The rows of A fall into several groups, and each row is roughly a mix of its group's hidden directions.
A, 155 rows:
[[ 24   6  42  45   1  12   3  -8 -12  10  28]
 [ 13 -24 -24   8  46  12  -1  23   4 -18  33]
 [  0   7  -9   1  56 -34  -1  26  -8  10  19]
 [ -2  14  13  51   1  23 -26 -15   4 -20 -29]
 [  8 -35  35   8 -19  24 -15  13  28 -22  21]
 [-13   4  10  -5  14  40  -1  26 -17  43 -27]
 [  7 -48  18 -26  15  26  26   4  -9  21 -12]
 [ 10  44  -2 -27   9 -19 -39   7   3  16 -23]
 [-28 -37 -13 -24  -9  13  14  22  10  31 -29]
 [ 30 -34  -2  11 -33  34  16  14 -19 -11 -16]
 [-26 -41  -5   6  -9 -11 -27 -23   4  39  15]
 [ 43 -20   5   4 -32  24 -16 -10   0  36  12]
 [ 39  17 -27  21 -19  11  37   2  29  -5  -3]
 [ 18 -10 -12  25  45  -2   5 -14  -3  42  18]
 [ 22  16  40 -15  -1 -14  -8 -14  41 -12  28]
 [ 14   8 -41  -7 -19  24   7 -16  35 -20  26]
 [ -7 -25   3  12  60  17  10  13 -14  16  15]
 [ 13  13  13  25 -16  -9  20  26 -24  24 -44]
 [-10  15  49  17 -25  -3   4  29  23 -20  12]
 [  9   3 -10 -37  40 -35   4   6  15  -8  31]
 [  3   6 -25  12 -44  -2  -8  10  -2 -49  16]
 [ 37 -10   8 -30  -7  -9  -7 -48   9 -16 -20]
 [ 15  -8 -30  28  -7  12  -3  11  28  49  11]
 [-16  11   6  40 -48  -1   1  30  18  -7   1]
 [  6  31  22 -10  14  20  14 -41  33  20  11]
 [  3   9  17 -28  -2 -25 -14 -19 -40  32 -26]
 [-11   4  28 -19  24 -34  15  25  21  37   4]
 [ 17 -28  38 -33  23  23   0 -24  -8   4 -17]
 [ 30  12 -15 -30  15 -19  -5 -21  46 -15  -7]
 [ 21 -28 -17   7  18  42 -24 -17   4 -32 -10]
 [ 46  -4  11  -6  -6  24  -3   4  19 -46  17]
 [ 10  34 -31  28 -10  36   2 -23  10  -4 -25]
 [ 19   9 -26 -38  18 -26  -8 -22 -35 -18   1]
 [-15  -6 -32 -14  -8  28 -21 -45  11 -15  21]
 [-12  -5   6   0   1 -40  21  16  51  16 -18]
 [ -7  33   9  17 -24 -30 -10  -5  47  -3  19]
 [ 11 -15  24   1 -31  38   9  33  17  23 -17]
 [-12   2  12  21  24  38   3 -39 -32 -16 -10]
 [-21   7  13  19 -33 -11  19   3  31  19 -42]
 [-24 -36 -26  -6 -35  -4 -11 -11  11 -14  35]
 [  1  17  21  30  24 -23 -17  -5  18 -42  23]
 [ 23 -21 -28  11  11   1  -3  45  31  26   1]
 [  7 -21   3  15  21   4  -8 -54  30 -11 -21]
 [  8  43  -4   2  39  16 -18   5  35   4 -17]
 [-26  -1 -40 -27  12  12 -18  14  35 -23  -8]
 [  3 -11  14 -28  23  19 -34  10  21 -40 -16]
 [ 33   9 -22  -4  -2  -2   1 -48  38 -13  -2]
 [ 17 -15 -10  24  34  -3 -18  25   2  21 -44]
 [ -6  42  -1  15  -7 -11   6  48  28 -10  15]
 [ 42 -23 -41 -17  12 -29   4  -9  16   3   9]
 [ 10  49 -16  16 -17 -35  23 -15  14   9  11]
 [ 28 -12 -10  -3  13  34  17   7 -22  35  35]
 [  3 -28  -7   2  58  -2   0  30  -9  15  16]
 [-20 -18  -6  27  23 -11   1  32 -46   2  17]
 [ -4  29  -1 -21  52  -2  10   6 -22 -30  -9]
 [ -2   0 -29  22  -3  26 -21 -39   4 -38  14]
 [-38   6   2 -40 -17 -35  21   7  11 -17  13]
 [ 12  -2  26  -5 -25  21 -18  34   6 -35 -31]
 [ 21   6   0  48  14  30 -22  20  29   3   7]
 [ -2  40  36  -7  -9 -27   2  -1  28  30  17]
 [ -1  32 -16  -4  -8 -24 -43  32  28  -8   3]
 [ 18   0  26 -41 -15 -20 -13 -10  13  27 -35]
 [-32  17  35  22  12 -14 -14  36 -27 -12   1]
 [  5   1   0  14 -65  32  -4 -10   6   4   1]
 [ 20   6  39 -38  -6  -3  -8 -18   8  34 -24]
 [  6 -29 -34  23 -17  30  19  14 -34   3 -14]
 [  4   0 -25 -15  35  -3 -11 -34  41 -14  18]
 [ -7   9 -12   7 -53 -28  -8   5   7  28 -29]
 [  1  60  -4 -19 -21 -18  13  -4  -6  26  -5]
 [-33  -2  28  15  22  19  19  32  -6  19  31]
 [ -1 -52   8 -34 -18   3  -5   6 -30 -10  17]
 [-27   2  20 -41  19 -14   1  32  14 -11 -30]
 [ 45 -14  15 -35   0  26 -23  -3  12  20  11]
 [-39  16   0 -36 -26 -16  21  -6   8   7 -31]
 [  9 -23  30 -34  20 -24   8 -25 -32  18   3]
 [ 36  10   5 -37   5  14  -7 -18  41 -22   9]
 [ 28  -5  24 -37   5 -33 -14  16 -29 -15  17]
 [ 22  26  11 -21  11 -13  -8  -9 -13 -48  32]
 [ 11  30  20   5  -1 -40 -11  23 -20  21 -32]
 [-30  34  10   1 -38  15   7   5   0 -41   6]
 [ -3  19  23 -17  39  25  11  -3  34  32   3]
 [  0  46 -25 -45  -9  -7   7  17 -10  15  -7]
 [ 22   6  11  -1   0 -41 -16   7 -26  48   2]
 [ 42 -19   2   2   4  24  -2   0 -14 -39  35]
 [-19   8  -7 -13  -1 -33 -26  -8 -43  18 -31]
 [-25   9  12 -20  14  38  -8  27 -22  -5  39]
 [  2 -39 -21  32  23 -12   1   5 -27  34  -4]
 [  8  30  34 -13  27  10  -5   6 -45  -2 -19]
 [-40 -26   6 -12  17  14  19  10  37  23  19]
 [ -7  12  16  11  11  19  -1  20  50 -13  39]
 [-18 -14  22  21   7 -10  36 -29 -24  34 -16]
 [-15 -10 -18   9  13 -28  40 -38 -19  -8 -20]
 [ 24 -16  24  -3   9  25  -8   6  -4  57  11]
 [ 13  39 -33   7  -6  -9  -2 -23  41  17 -10]
 [-15 -30  -5   5  29  37  46   8   1   2  -8]
 [ -5   7  26 -28  14   2 -37   6 -48 -11  -9]
 [  8 -11   2  24 -48   2   9 -47   2 -11  -8]
 [ 15  30  17  22  -4 -36  46  -2 -11  13   3]
 [ 19 -13  -6  31 -29  -4  -7 -39 -23 -15 -32]
 [ 14   8  -7   6  57  14  11 -15  24  19  24]
 [ 22 -10   3   6   2 -16 -18 -30  10 -29  50]
 [-25 -12 -34  -8  38 -11 -14 -18 -38   7  -5]
 [-30  -7  15  -6   8  -7 -51   6  33 -25   0]
 [ 10   4 -23 -35   0 -17  21   6  15  42 -32]
 [  6 -36  17 -17  32   0  12 -40  17  -8  23]
 [ 45 -16  -8 -31 -11 -19 -24   4  -9  14 -31]
 [-34  -1 -28  35   2  12 -20  32 -13 -17  21]
 [-26  15 -25  12 -40  15 -11  24  15 -13 -33]
 [ 28  10  21  -5 -33  -1  -6 -48  -7  26 -12]
 [ 34 -30   5  45  24  18 -19   0   1  -4  17]
 [-42  30   8  48  10   2 -12  -9 -11  -5  -8]
 [-34  25   7  -9   8  -9  -5  41  24 -23  27]
 [-13  -9  22  -5   8 -44   8 -32   7 -36  21]
 [ 16   8 -18  21  15  -4 -42  -5  19 -45  13]
 [  6 -32  -2 -36  34 -16  -1  -5  12 -27 -31]
 [ -9  22  26  35 -10  37 -12 -30  15 -19   9]
 [ 15 -10  -5  20  31   7  -3   6  35 -41  30]
 [  1 -17  12 -12 -14 -50  28  13 -27  21 -14]
 [  2  47 -13   2 -17 -18  17  27  36  15   7]
 [  1 -19   0  -3  31 -16  19 -34 -12 -48   0]
 [ -8 -43 -20  13  41 -14   0  28 -23   4  -1]
 [  2   3 -11 -34 -27  -8  -8 -45 -35  15  -3]
 [ 24 -13   6 -45  26   8 -21 -12 -13 -21 -29]
 [-25   4  23 -20  11 -17  14  49 -22  25  -1]
 [  5  21  40  -6 -22 -38  -9 -16  30 -17  -2]
 [ 29   0 -26  13 -13  -8  23 -13 -54   9   8]
 [  7   9  -2 -14 -10  25  11  30 -23  42 -36]
 [ 55   3   4 -27  16 -22   3 -26  -8 -15  13]
 [ -8 -14  29  14   0 -21  28 -19 -19  29  39]
 [-12 -36 -11   3 -27  35   9  35   9  26   7]
 [ 11 -53  26 -13   1  -5 -10 -33 -15   3  18]
 [-43   0  -8 -47  -9 -19   7  -2   1 -31  10]
 [ -2  21 -33   9 -10   0  -3   5  55  25 -16]
 [-14  -4  22  -7  10  -8 -43  -2  39 -32  18]
 [ -7  45  28 -17  19  25  14 -20  22 -11  17]
 [ 19 -19  -1  12  49  12 -19  32 -17  20  -7]
 [  3 -43  -5   7  47   1  10 -24 -12  16 -18]
 [ 17  40  -5  -7   4  31  31 -20  -6 -25  26]
 [-21  36  29   7 -28 -32  22 -10  22  -2 -11]
 [ 22  56   5   7 -18   0   3  31  -3  14  19]
 [ 24  14  18 -13  19 -12  15  31  14  37 -33]
 [-15 -16 -42  -1  26 -21   1 -38 -28  11  -2]
 [ -7  -6 -15   3 -40  22  11  44  -2  33 -12]
 [ 14 -11  -1   6  42 -28   2 -19 -11  47 -10]
 [ 17  24 -21  20 -42  13  -2  -1  29 -19  28]
 [ 11   4 -25 -52   6  -4  16  18 -12  37  -1]
 [ 15  22  -8  -2  14 -38  -2 -37   7 -38  20]
 [ 24   7  25 -27 -23 -21 -12 -22   4  37 -27]
 [ 38 -27 -17   7 -18  29   1  -9 -13   6  41]
 [ 10  23   8  14  36  30  10 -16   3   1  46]
 [ 24  45   8  -6   7  -9 -21  -2 -28 -37  13]
 [ 28  15  -2 -15 -10  31  -6  -3  31 -35  33]
 [-29 -13 -14  -2 -32 -40   1   9  -3 -34 -23]
 [ 35  32  -4   3  40 -38 -13   0  -5 -11   3]
 [-23   8  30  -4  45  17 -20  20  -2  18 -26]]
Each list below has four rows that fit no group; the rest each fit one group, if only roughly. Name those rows in the order they come.
  * J_992: [-16   8 -17   6  -4   5   0  28 -13 -38 -51]
  * J_670: [ -3  -7  12  21  31   0 -13 -14   4  32 -51]
  * J_758: [-25   6  17  18   2  -3 -10 -59  14 -17  15]
  * J_816: [-16   7  21  16  23 -31  -6  27  37   3 -32]
  * J_828: [-18 -33   2  16  15 -12 -50 -25 -12 -13 -14]
  * J_57: [-14 -14  -4  48 -24  11   0 -13 -37 -27  -5]
  * J_628: [-20 -27  -5 -31 -19 -14  17  18  -3 -47  14]
  * J_341: [-17  -7  22  18  -4 -29  42  -7 -38 -10 -16]
  * J_176: [ -3  -7 -17 -29 -36 -14 -30  -8  15 -41 -10]
  * J_409: [ 57   9  -2  -6 -29  -9  28 -19  -8   5   6]
  * J_680: [ 19 -24  16  23 -34 -11  19 -37   8   6  29]
  * J_371: [-37  13 -45  -4 -26   4 -24   1   9 -26   8]
  * J_734: [-38   3   8 -17 -25  20 -22   0 -42 -19  16]
  * J_285: [ 35 -22   7 -50 -14   0   0  -4 -34  -4   4]
  J_758 J_628 J_176 J_371
  * J_612: [-22  14   5 -24   7  21  28 -35 -16  39  -8]
  * J_923: [ -1 -35  22  23 -28  26  41   6  -5  -7 -15]
  * J_410: [-50  16 -22  -3  19  20  33 -13  -2  17 -13]
  * J_969: [ 20  -3  -5  -5 -10 -34   1 -52  34  -3  -9]
  * J_600: [ 12 -21  22 -52 -19  21   0  11 -16   1 -26]
  * J_893: [ 18  12  -6 -15 -23 -27  -4 -23 -35 -37  24]
  * J_898: [ -2 -66   2  18 -10  -3  15  -8 -13 -13  14]
  * J_169: [  0   7 -23  20  10   4  22  19  18  56 -17]
  * J_834: [ -9 -11   1 -10  66  17  11   7  13 -15   8]
  * J_998: [ 14   6  13  13 -31   9  57  -4  15   6 -22]
  * J_803: [-48  12 -18 -17   5  10  13  19 -19 -33  23]
  J_410 J_600 J_169 J_803
  * J_96: [ 11 -23 -23  11 -36  -2  -2  28  26  21 -33]
  * J_147: [-12 -24 -41  36   5   3   4 -21 -12 -26  26]
  * J_841: [-11  16   9 -30  27   4  15 -26  12 -12  48]
  * J_584: [-17  14  33  20   7 -18  38  22 -13  31 -14]
  * J_101: [  2 -35 -24 -24  13 -26  -3   8  -7  47   9]
  * J_724: [ -6  -1  -2   3  21 -26  33  40 -23  28  21]
  * J_67: [ 43   1  -9 -36 -33 -27   2  -4 -12   0  20]
  * J_90: [ 20  14  11 -49 -13  11  10 -45   2   6   8]
  * J_679: [ 10 -12  17   9 -14   9  28 -50  21  29 -12]
  * J_450: [ 28  -3  -9  11 -23 -29  25  18  42   8  23]
  * J_45: [ 32 -30   0   6 -19 -10 -13 -20 -12  47 -17]
  * J_699: [-32 -22 -11  -9   0 -34 -15 -32  -3   8 -38]
  * J_204: [-13 -18 -18  50  13  17 -26  -9  21 -17 -20]
  * J_603: [ -5   7  -4  -7  -6 -37  -8  10 -35  51 -13]
  * J_561: [  2  26  37 -38  24   4 -19  15  15  27   5]
  J_101 J_724 J_90 J_603
  * J_99: [ -2   3  27   0 -61  -2  11  -3  -3 -10 -30]
  * J_959: [-25 -40 -43  13 -16  -4  24   5 -18   5  14]
  * J_391: [ 31  50 -32   6 -21 -13  -4 -18   1 -12  -8]
  * J_420: [ 10  16 -27  -8  -3 -30  16  16 -14 -51  14]
  * J_38: [ 17  -5 -12 -23  16  32  11  12  27  34  34]
  * J_476: [-26 -34   3 -10   1 -15   2 -24 -17  31 -40]
  * J_936: [ 38  -4 -20  32 -31  20  -1 -15 -27  18 -12]
  * J_630: [-30 -42 -25  30   0  10  14  -4 -14 -28 -12]
  * J_700: [-15  -4  -7 -28   1 -10 -21  14 -60  14   2]
  * J_909: [-13  18   8  29  17 -38  -9  42  24   1  -5]
  * J_663: [-20 -12  44  12  25 -20  12 -31  29  -4  -4]
  J_99 J_959 J_420 J_700
  * J_996: [  1  28 -26 -11   4  15  -8 -31  46  -5 -26]
  * J_621: [ 13 -25 -32  37 -14  -6  -9   9 -40   2  20]
  * J_374: [ 33  -7   8 -25  18   6  42 -22 -17  25 -17]
  * J_900: [-35   0  -8 -37  19 -29   3  -6  25  31 -12]
  * J_585: [-19  20  24 -36  11 -27  11  12 -34  -9  24]
  * J_593: [  1  30   8 -13  18  34 -40 -11  27 -22 -10]
  * J_625: [-13  26 -18  33  32  27   7  20 -23  -2  25]
  * J_180: [ 31  -8  16  48 -16  -4   8  30   0  26  13]
  * J_814: [-15  14  10 -23   6  -9   9 -14  42  25 -42]
  * J_457: [ 17  -6   9   2   1 -37  -9 -39 -48   0  -7]
  * J_572: [ 35  19  -3  21  -5  47 -14   6 -18  28   6]
  * J_846: [  8  22   3   8 -36   1  15 -48   5  22  25]
  J_900 J_593 J_625 J_846
  * J_220: [-24  42  -7  16  44   4  -5   6  19 -15 -22]
  * J_9: [-38 -10   2  10   4  26  -1  52 -14  -6 -20]
  * J_195: [-21  26  39  -5   4   7   6  31  38 -18 -14]
  * J_73: [-23  20  -3   8   3  -4  29   0  11  61   2]
  * J_914: [  7 -21 -24  15 -15  15 -24 -50  -6  -4 -27]
  * J_37: [ 24  16  39   7  26 -23 -26  18 -30   8   3]
  * J_921: [  4 -36  18   9   7  25 -31  -1  11  46  -1]
  * J_966: [ -3 -28  21  14 -12 -48  -7  23 -34  -3   6]
  * J_301: [ 12   8 -46  10  49  -7  -4  -2 -16  22  -7]
  * J_879: [  7  -3   3 -25  37  37  23  20 -21  28  -8]
  J_220 J_37 J_921 J_301
  * J_535: [ 37  17 -22   3 -12 -12   9  12  29 -35  29]
  * J_145: [ -9 -23  17  -3  28 -44   5  11  -8 -24  35]
  * J_933: [-37  20 -31  24   1  10  -1   4 -34 -18  27]
  * J_488: [-26 -10 -12  33  36  20   5   9 -23 -31 -20]
  * J_685: [ -1 -34   2 -11  14  17   1  34 -24   8  45]
  * J_565: [ 10   6  -1  19  33 -28  -4  20 -29  35  29]
  * J_248: [ -9 -50  20   3  22   1 -33   5 -14 -30   0]
  * J_526: [ -1  56  -5  36   3  -5 -26  10  -7 -14 -11]
  * J_532: [-36  -8   5  -7  20 -41  40 -15  15  -1  10]
  * J_717: [ 12   1  18  -2  40  -9 -22  -3  25 -49   2]
  J_933 J_488 J_532 J_717
  * J_484: [-20  20  26  -1 -20   6   5  -6 -29 -51  12]
  * J_687: [ 30  -9 -12   7 -56 -11 -14 -19  24  -7  -4]
  * J_827: [  9  32 -25  34  13   3 -28 -21 -17 -21  24]
  * J_651: [ 21 -16  32   0  34   7  16 -32 -29  14 -19]
  * J_17: [ 32 -24   9 -35   0  16 -48  -5  -2  -6 -11]
  * J_598: [ 29 -45  -1   5  26 -19 -12   7  33 -19   9]
  * J_89: [ 16 -36  21 -25  24  23   1 -17  28 -19 -22]
  * J_507: [  1  -4  -1  -7  29 -39   1  53 -13  -2  14]
  * J_100: [  3   6   3   4  25  44  26 -48   1   2  -1]
  * J_241: [-22  34 -18  -8 -18 -36  26  15  -7  24 -23]
  * J_511: [-37  11   9  24 -14 -17  -8  -6  44  26  14]
  * J_307: [  0  10  18  11  18  37 -33  26 -23  25  21]
  * J_577: [ 64   7  -9 -15   5 -24 -12  14  -6   0  15]
  J_827 J_241 J_307 J_577
  * J_446: [  9  31  24  32  48 -14   9  16   6 -10  -1]
  * J_772: [ 43  -7 -39  -1  -8  34   3   0 -18 -24  10]
  * J_648: [  1  32   7   8  35  23 -27 -31  -2 -33   2]
  * J_433: [ 22  25 -59   7 -10  20  -6  18   8  -3  -1]
  * J_661: [-27  20  27   0  21  11   3   8  17  -8 -53]
  * J_958: [  3 -49   1 -14   3 -33  13 -38  -1  18   3]
  * J_542: [-21 -10 -49  16 -26   7  -2   9   6  -5  40]
  * J_549: [ 18 -29  -3   8  14   6  34 -25  30 -12  38]
  * J_166: [  4  -4  31  16  18  30  -8 -39 -18 -18  32]
  * J_108: [ 21  -9  -3 -44  33 -12 -12  35 -23   0   1]
  * J_665: [ 26  -8  -9  25 -19 -41  -3  -1 -25 -28  27]
  * J_681: [-25 -51 -28  17   2 -14  -4   3 -29  10  16]
  J_661 J_542 J_108 J_681
  * J_223: [ 15 -24   4   9 -24 -23  23 -51  19 -10  -4]
  * J_267: [-13   6 -32   3  14  52   8   4 -22 -31  -1]
  * J_173: [-33   1 -31  26  21 -24  10 -18  18 -11  32]
  * J_27: [  5   8  24   2 -14  36  36 -25 -13 -10  36]
  * J_161: [-21 -10  38  -7  31 -19  17 -31 -23  17  15]
  * J_788: [  4 -30  32 -10 -22   2  18 -16  15  47 -12]
  * J_838: [-14  18 -22  -9  18 -20  33 -30  41   3 -14]
  * J_237: [  8 -20  -4 -18   6 -11  42 -19 -43 -12  24]
  * J_449: [-36 -14  35   6  16  -9   1 -33  25 -30   0]
  * J_163: [ -8  35   6 -58 -10  -3   9  -1 -13 -24   0]
  J_267 J_27 J_237 J_163
